name the system of each run
In the rows, 128 means zero.
path 1, Lurip (9 x 48)
[[171 165  96  74 111 108 160  99 123 128  89  96 169 164 125 149  77  94
  130 121 127 110 134  86 151 128  48 156 134 158 111 150 135  97 168 132
  114 110 140 108 113 135 157 131 134 133  87 139]
 [144 179 103  98 119  97 153 111 138  86 116  99 173 157 144 156 108  88
  137 102 107 117 117 119 154 141  57 176 175 167 126 122 169  95 142 122
  133  95 111 131 141 123 168 120 136 145  95 156]
 [105 168 115 125 134 107 153 134 158  63 130 104 162 121 152 136 123  71
  147  92 116 140 106 150 136 156  74 177 189 138 158 103 195 111 118 128
  144 123  98 155 160 116 181 125 145 176  85 166]
 [ 67 140 118 150 145 140 153 145 158  73 119 114 124  71 153 117 122  70
  132 108 124 166 102 148 123 168 100 133 157 108 182  91 177 135 123 137
  161 175 103 159 153 118 181 123 156 183  87 168]
 [ 62 110 118 156 149 166 139 149 147 135 106 128 102  60 133  65 109  80
  139 140 133 177 119 145 102 169 118  98 112  87 175  96 151 156 119 138
  176 197 124 153 129 120 171 122 153 183  92 166]
 [ 89  95  99 119 143 167 138 120 121 184  84 131  87  68 119  56  81 105
  135 168 148 167 137 116 107 145 116  71  64  90 150 111 121 161 133 128
  169 197 146 144 108 128 152 124 151 162  90 152]
 [124 100  89  90 133 160 136 102 114 201  63 124  99  98 112  71  64 112
  127 174 154 144 142  87 124 123  94  76  68 121 121 125 117 151 140 125
  155 173 164 121  91 135 134 126 147 142 100 145]
 [158 119 100  57 120 139 133  95 112 172  56 114 122 129 112 105  54 127
  130 160 151 110 138  84 150 110  69 112 118 167  92 126 126 142 143 125
  135 140 165 124 112 149 127 141 150 139  96 139]
 [160 131 117  54 124 120 134  90 128 117  68 100 142 138 122 132  84 138
  136 145 152  85 122 110 157 122  62 130 175 193  78 127 138 139 132 131
  135 114 150 124 130 149 134 134 155 143 113 137]]
path 2, zazon (9 x 48)
[[142  96 166 124 133 168 104 114 141 167  91 156  96  70  97 122 133 199
  114 189 168 102 103 132 128 114 163  64 129 146  65 123  78 181 103 141
  159 162 159  99 103 171  73 133 141 147 187 111]
 [128  97 193 155 142 155  91 132 154 132 119 154 115  73  94 124 166 207
  118 176 161 100  81 164 126 122 182  88 174 149  69 108  94 169  87 148
  165 148 156 113 123 174  78 137 139 149 199 121]
 [124  99 193 165 142 139  78 131 153 103 162 153 128 105 114 160 203 204
  121 156 133  96  88 179 122 118 192 115 170 146  89 116 109 152  81 143
  139 114 136 122 146 162  90 136 123 139 201 115]
 [125 107 176 164 134 128  69 130 148  87 187 147 119 139 132 172 219 191
  116 134 109 102 103 163 124 111 193 136 149 141 117 129 120 130  88 130
  110  89 119 126 151 134  91 128 113 115 190 109]
 [125  99 149 155 124 119  85 132 119 111 178 154  99 168 150 167 200 160
  110 120 104 115 130 134 124  93 185 126 101 126 136 155 110 120 107 104
   90  96 119 120 137 110  86 112 104  79 176  91]
 [126  80 119 135 119 126  88 116  99 158 157 152  85 168 147 133 173 151
  115 138  96 131 150 112 116  92 172 101  53 111 137 158  95 127 124 102
   93 110 135 116 119 104  85 114 104  68 158  92]
 [121  66 114 124 129 153 100 113 103 193 119 153  65 134 129 105 135 153
  120 168 123 137 149 103 112 100 166  71  41 109 135 139  96 149 122 112
  116 146 156 115 106 120  85 126 120  96 156 102]
 [106  76 125 125 135 175 110 119 125 183  91 158  56  80 114  92 114 164
  120 176 160 137 127 116 115 115 158  56  73 111 121 123  96 181 111 125
  144 181 154 116 103 142  85 129 144 139 156 118]
 [103  83 155 137 147 180 103 129 145 148  91 161  81  58 111  92 140 175
  122 178 148 126 102 153 118 129 162  65 124 126 106  89 117 192  77 132
  170 175 152 123 124 162  83 132 149 172 166 128]]
path 3, San (9 x 48)
[[146 149  84  67 124 117 154  97 122 131  68  92 147 138 133 115  57  87
  139 125 139 128 132  90 153 127  43 136 139 166 116 124 151 122 152 124
  132 129 139 130 120 132 158 133 155 147  74 150]
 [144 143 102  66 130 133 162 102 134 144  68  95 146 114 106 109  53 111
  145 145 164 118 126 107 150 135  57 123 151 163 104 117 145 138 153 140
  149 142 149 136 117 150 162 144 159 169  78 157]
 [132 155 126  89 141 137 151 113 153 138  79  98 155  91  92 113  70 124
  146 150 173 116 105 133 138 150  72 129 171 154 107  98 149 146 140 160
  166 148 150 137 124 156 163 147 154 181  99 168]
 [120 158 130 116 148 135 151 129 162 118  95  98 167  75  97 117  89 125
  151 136 166 126 101 151 135 160  89 134 188 149 117  92 157 144 135 169
  170 145 138 146 134 159 169 144 152 196  95 173]
 [102 170 127 132 151 136 163 141 167  99 105 105 163  78 108 118 107  99
  146 111 153 138 106 168 130 172  94 145 193 126 145  90 171 136 143 162
  164 148 110 149 131 145 181 142 152 193  95 171]
 [ 98 172 118 147 148 126 171 148 158  87 120 107 160  91 122 119 109  76
  147  95 140 152 121 166 124 174  97 152 171 107 170 100 177 120 154 155
  157 144  97 157 133 127 191 135 150 182  86 175]
 [ 93 172  99 150 136 109 172 151 140 102 133 109 167 113 123 121 116  68
  143  95 127 168 144 155 124 162 100 160 139  90 189 112 168 101 168 155
  145 132  98 158 125 109 198 133 131 161  73 177]
 [102 180  95 152 135 102 168 154 127 123 143 111 177 134 118 127 110  72
  140  97 118 168 156 140 124 151  99 169 113  89 193 130 149  85 186 153
  134 118 104 151 116 108 193 135 115 142  76 163]
 [122 184  97 142 128  95 170 150 123 137 146 112 186 148 108 148 114  87
  132 100 114 152 160 130 125 145 104 170 102  95 175 151 125  75 205 158
  117 111 118 134 107 114 187 135 108 126  77 157]]
path 4, vukez (9 x 48)
[[149 161 100 112 130 120 176 133 110 170  87 113 163 127  90 122  71 103
  126 130 149 138 164 105 130 137  96 128 105 110 136 152  99 106 211 158
  125 136 140 115  80 141 153 146 129 132  87 147]
 [135 126  91  74 131 149 154 104 108 186  56 110 126 118  99  92  54 115
  137 156 162 127 153  99 136 125  76 104  93 133 118 129 120 140 171 141
  142 150 165 126  90 142 145 148 145 146  81 146]
 [120  99  98  61 124 156 127  90 113 166  68 125  91 111 143  74  61 104
  124 167 135 129 117  74 131 110  71  95  92 156 110 120 135 146 110  98
  146 174 161 133 124 126 136 117 163 148  89 130]
 [112  73  94  79 122 152 108  95 103 126  99 134  59 143 172  87 105 103
  131 152 104 130 135  85 123 112  78  98  90 150 131 121 149 148  82  70
  130 155 133 138 144 103 121 103 154 126 105 115]
 [109  91  98 124 118 134 107 115 106 122 141 143  57 165 194 117 140  96
  132 122  80 143 146 101 121 117 127 118  83 123 161 129 140 128  84  72
  108 132 108 136 148  79 122 101 125 100 119 106]
 [ 89 103 109 177 123 130 110 149 119 124 165 156  88 150 167 126 165  98
  122 104  77 162 145 128 108 120 172 126  68  85 188 134 130 115 114 100
  110 131 104 128 140  86 122 109 107  94 133 121]
 [100 139 127 201 134 138 130 161 135 154 183 154 123 117 118 127 161 126
  130 116 117 176 144 150 103 138 199 135  72  51 185 133 119 118 146 147
  120 131 108 136 115 115 140 137  88 118 134 127]
 [112 134 151 186 156 155 128 160 141 178 156 127 146  69  80 110 133 148
  135 138 171 169 141 171 108 150 200 122 104  60 151 119 106 146 158 180
  145 141 129 154  93 149 141 160 107 151 135 139]
 [116 131 154 162 160 161 136 151 152 180 118 133 145  48  68  96 112 160
  145 160 187 152 113 173 112 161 169 101 133  93 117  97 111 163 143 182
  179 158 142 147  96 172 141 161 126 182 135 159]]

runs to name
path 5 (4 x 48)
[[108  92 180 163 152 173 104 139 155 150 119 163  98  52  96 104 145 188
  124 178 159 123  87 164 111 128 183  84 143 124  92 102  97 176  90 149
  172 167 155 124 124 166  88 137 137 169 179 134]
 [ 99  90 184 173 153 156  90 141 159 102 147 155 105  71 114 123 187 189
  125 155 146 111  83 185 120 126 186  97 171 132  99 100 118 170  77 136
  163 145 128 135 149 155  95 130 142 158 190 129]
 [103 102 169 163 137 135  76 123 156  85 188 148 109 121 148 155 217 178
  128 135 110 110  94 177 118 116 180 122 157 138 129 111 142 144  68 117
  130 107 115 142 163 125 101 121 122 129 187 118]
 [112 100 140 147 122 126  77 129 127  86 181 147  94 157 170 155 197 143
  111 113  94 123 115 136 120 103 166 135 124 133 142 134 142 123  83  95
  100  98 109 135 162 103  98 111 114  94 168  98]]

zazon
path 6 (4 x 48)
[[147 107 126 131 116 115  92 112 100 148 155 151 107 187 142 151 162 157
  107 120 105 111 166 108 131  83 177 129  63 127 128 167  90 112 139 110
   76  81 128 112 101 110  88 125  94  60 160  95]
 [155 115 132 119 111 105  88 120 102 121 162 137 117 196 151 176 167 158
  105 114 104  99 151 105 147  70 158 157 103 157 119 165 107 109 127 105
   68  70 124 112 123 110  83 128 103  61 164  89]
 [155 119 145 122 114  98  84 113 119  89 170 136 112 189 165 189 178 152
  107 110 101 100 133 110 145  76 149 157 131 166 114 164 121 106 117 100
   78  72 114 118 142 112  91 117 112  77 163  93]
 [126 114 155 146 115 110  84 133 136  75 179 141 110 162 162 186 201 156
  108 115 102 105 114 140 137  96 166 155 149 152 129 147 134 114  89 104
   91  90 114 127 161 116  97 117 110  94 171  99]]

Lurip
path 7 (4 x 48)
[[148 138  96  83 104  91 109 105 112  70 125 119 123 206 183 178 143  96
  116  98  82  98 144  91 163  88  86 163 133 183 132 153 147  92 125  92
   79  77 109 113 144 102 106 107 128  79 127 109]
 [112 125 126 100 114  99 105 114 139  39 144 129 118 174 186 173 169 107
  118 103  74 109 106 130 146 103  92 169 172 177 141 125 171 103  87  86
  107  99 108 127 177  98 115 102 142 118 134 124]
 [ 91 111 143 144 129 131  87 123 151  54 169 136 101 120 177 144 189 126
  130 115  97 126  94 160 120 124 137 138 169 144 148  95 180 143  54  98
  140 116  99 154 180 104 129 110 131 144 153 128]
 [ 68  83 148 166 149 159  90 134 150 107 149 145  70  82 150 103 182 148
  134 136 128 141 104 172 114 134 177  96 130 114 153  91 152 176  64 120
  159 149 110 158 147 119 114 120 142 149 163 129]]

Lurip
path 8 (4 x 48)
[[140 130  72  71 110 126 129 102  99 171  93 122 114 167 141 109  71  92
  120 136 119 134 164  66 147  98  76 124  61 136 150 144 136 118 146 108
  115 126 146 121 112 111 133 131 127 113  90 127]
 [125  98  83  87 114 143 111  99  99 173 103 136  82 161 154  99  94 108
  120 152 104 140 159  66 125 102  99 103  44 133 144 145 122 124 121  90
  112 147 151 124 127 104 123 111 126  98 101 111]
 [118  79  90 117 119 150 106 105  95 182 118 148  59 152 152  92 120 119
  123 149  97 146 159  89 115 108 139  79  34 106 155 138 115 138 120  98
  109 143 150 123 118 101 117 116 119  97 118 112]
 [108  73 105 147 129 151 108 118 108 185 134 154  59 135 141 100 138 136
  128 153 112 155 155 112 104 118 176  77  38  92 160 140 108 148 117 112
  117 149 137 128 115 108 111 126 120 107 133 111]]

vukez
path 9 (4 x 48)
[[ 62 100 118 174 145 161 130 156 136 165 132 145  86  74 128  69 120 109
  131 141 134 181 135 138  98 151 164  95  76  66 177 104 130 153 124 134
  150 186 133 151 123 119 152 125 137 153 106 143]
 [104  84 101 124 126 161 126 118 105 206  93 142  76 102 115  71  86 118
  123 164 140 165 152  92 112 122 143  64  33  86 146 135  97 151 141 128
  139 179 154 128  94 122 126 129 134 126 110 128]
 [145 105  99  86 123 148 109 100 101 201  81 136 108 141 118  87  79 129
  114 164 144 124 156  78 134  89 111  96  58 134 111 142 101 138 140 120
  122 141 161 117  88 135 108 132 128 104 118 123]
 [175 120 110  52 111 117 107  90 103 147  92 119 131 180 124 145 102 155
  125 150 127  79 148  87 154  88  77 130 123 191  81 147 117 125 124 116
  106  94 161 107 120 139  99 134 131 103 126 114]]

Lurip
path 10 (4 x 48)
[[159 159  78  65 101  99 137  97 105 116  97 105 149 194 156 160 104  92
  121 113  98 109 154  81 162 108  55 161 114 163 127 152 136  91 150 107
   93  87 127 106 124 113 134 121 123 101  91 124]
 [155 148  76  69 100 102 121 107  95 124 111 117 133 206 162 152 108  91
  113 107  95 119 166  71 153  90  78 158  84 152 145 160 138  96 150  99
   83  90 126 113 122 103 115 120 119  81 103 109]
 [150 135  80  94 101 113 117 114  91 156 126 132 113 196 154 139 115 104
  118 116  98 128 175  74 142  84 112 142  58 129 154 162 122 102 144  94
   80 100 134 112 111  98 112 123 107  70 116 108]
 [138 105  93 118 114 130 106 110  90 193 129 148  99 171 133 122 129 133
  115 141 108 137 173  83 118  87 154 108  27 107 148 161 101 117 147 113
   92 110 147 116  99 109 106 122 104  72 135 107]]

vukez
